arr =
[[139 103 131 144 106 101 142 131 102 150 105 103 131]
 [122 126 126 135 131 132 144 124 134 128 113 132 136]
 [140 107 135 124 112 107 135 136 104 138 112 114 117]
 [132 144 134 111 134 145 113 130 150 114 142 141 123]
 [130 120 131 122 124 125 130 129 121 123 125 127 122]
 [144 118 141 106 120 113 125 136 115 121 110 112 105]
 [128 131 132 124 130 131 128 127 132 124 128 130 129]
 [134 123 132 130 119 121 121 127 123 128 133 119 129]
 [132 129 128 124 126 131 114 129 129 121 146 131 125]
 [138 130 133 105 125 133 113 137 132 115 139 132 109]]
Rows and columns are counted from 0.
(0, 0) => 139
(5, 11) => 112
(7, 10) => 133
(6, 7) => 127
(0, 3) => 144
(3, 7) => 130
(8, 1) => 129
(2, 6) => 135
(3, 1) => 144
(9, 2) => 133
(1, 4) => 131
(6, 3) => 124
(7, 11) => 119
(2, 5) => 107
(4, 12) => 122
(3, 11) => 141
(8, 6) => 114
(4, 7) => 129
(4, 9) => 123
(4, 1) => 120
(2, 2) => 135
(9, 12) => 109
(7, 12) => 129
(3, 10) => 142
(3, 12) => 123
(3, 5) => 145
(6, 11) => 130
(9, 0) => 138
(3, 9) => 114
(8, 7) => 129
(6, 2) => 132
(2, 7) => 136
(5, 7) => 136
(2, 10) => 112
(4, 0) => 130
(4, 6) => 130
(5, 8) => 115

A =
[[117 127 138 118 142 136 125 145 132 146 120]
 [138 137 131 113 119 115 112 120 105 118 125]
 [125 121 121 113 132 133 144 114 109 139 143]
 [119 109 138 133 126 121 129 111 134 140 147]]
Rows and columns are counted from 0.
row 0 col 0: 117
row 0 col 6: 125
row 1 col 0: 138
row 2 col 2: 121
row 1 col 5: 115
row 3 col 7: 111
row 3 col 6: 129
row 3 col 3: 133
row 0 col 4: 142
row 1 col 7: 120
row 2 col 6: 144
row 3 col 8: 134
row 1 col 6: 112
row 3 col 1: 109
row 3 col 0: 119

data =
[[128 129 141 139]
 [119 139 150 153]]
data[0, 0]: 128
data[0, 1]: 129
data[0, 2]: 141

m =
[[122, 117, 114, 126, 125, 134, 137, 136],
 [137, 123, 122, 116, 137, 126, 135, 110],
 [128, 129, 143, 132, 120, 124, 120, 139],
 [123, 124, 150, 127, 116, 134, 130, 117],
 [128, 123, 117, 127, 140, 136, 137, 104]]
Rows and columns are counted from 0.
(0, 0): 122
(1, 4): 137
(4, 6): 137
(1, 1): 123
(1, 5): 126
(3, 5): 134
(2, 7): 139
(0, 1): 117
(1, 2): 122
(0, 4): 125
(3, 1): 124
(3, 6): 130
(0, 7): 136
(3, 3): 127
(3, 7): 117
(1, 7): 110
(2, 1): 129
(0, 5): 134

a =
[[120 127 132 131 129 118 128 128 121 146 143 155 118 118 123]
 [127 119 123 127 123 126 128 128 129 131 124 139 126 119 129]
 [127 132 119 138 119 132 126 126 126 119 138 136 130 121 127]
 [122 119 129 128 129 124 127 127 126 137 135 139 125 129 122]
 [143 129 128 117 118 124 133 133 128 134 131 131 117 128 112]
 [113 115 119 129 133 127 124 124 126 128 113 117 127 120 121]
 [138 130 132 125 124 123 128 128 126 126 122 120 130 129 121]
 [122 113 126 124 129 128 129 129 132 128 126 125 136 137 121]
 [127 129 137 123 127 137 126 126 125 136 138 122 122 138 123]
 [137 131 127 131 120 124 133 133 132 131 125 124 127 136 117]
 [126 130 115 129 123 131 131 131 130 122 130 129 129 124 128]
 [137 153 120 107 125 107 114 114 117 108 114 114 136 135 116]
 [124 129 140 126 127 136 125 125 123 141 139 121 118 138 122]
 [125 121 125 126 127 125 129 129 127 131 124 138 127 120 130]
 [139 128 128 126 120 124 132 132 130 132 127 128 123 132 117]]
Indices start at 0.
(0, 0) => 120
(2, 8) => 126
(1, 14) => 129
(4, 10) => 131
(13, 11) => 138
(6, 2) => 132
(12, 3) => 126
(13, 1) => 121
(11, 14) => 116
(11, 0) => 137
(11, 1) => 153
(10, 13) => 124
(8, 7) => 126
(10, 4) => 123
(1, 10) => 124
(7, 10) => 126
(8, 10) => 138
(12, 9) => 141
(12, 11) => 121
(0, 4) => 129
(1, 6) => 128
(2, 6) => 126
(12, 2) => 140
(13, 14) => 130
(5, 8) => 126
(9, 6) => 133
(9, 9) => 131
(9, 8) => 132
(11, 4) => 125
(13, 10) => 124
(12, 8) => 123
(0, 6) => 128
(5, 3) => 129
(10, 2) => 115

x = 136  137  102  114  134
x[0] -> 136
x[1] -> 137
x[4] -> 134

B =
[[128 126 126 134 129 129 121 132 120 112 136 141 119]
 [122 130 127 121 113 123 156 125 150 132 129 120 138]
 [128 132 130 130 129 129 127 127 126 131 128 129 127]]
B[-3,-13] => 128
B[-3,11] => 141
B[-3,3] => 134
B[-1,-9] => 129
B[-1] => [128, 132, 130, 130, 129, 129, 127, 127, 126, 131, 128, 129, 127]
B[1,9] => 132
B[-3,12] => 119
B[-2,4] => 113
B[-3,7] => 132
B[:, 6] => [121, 156, 127]
B[-1,-8] => 129
B[2,-3] => 128
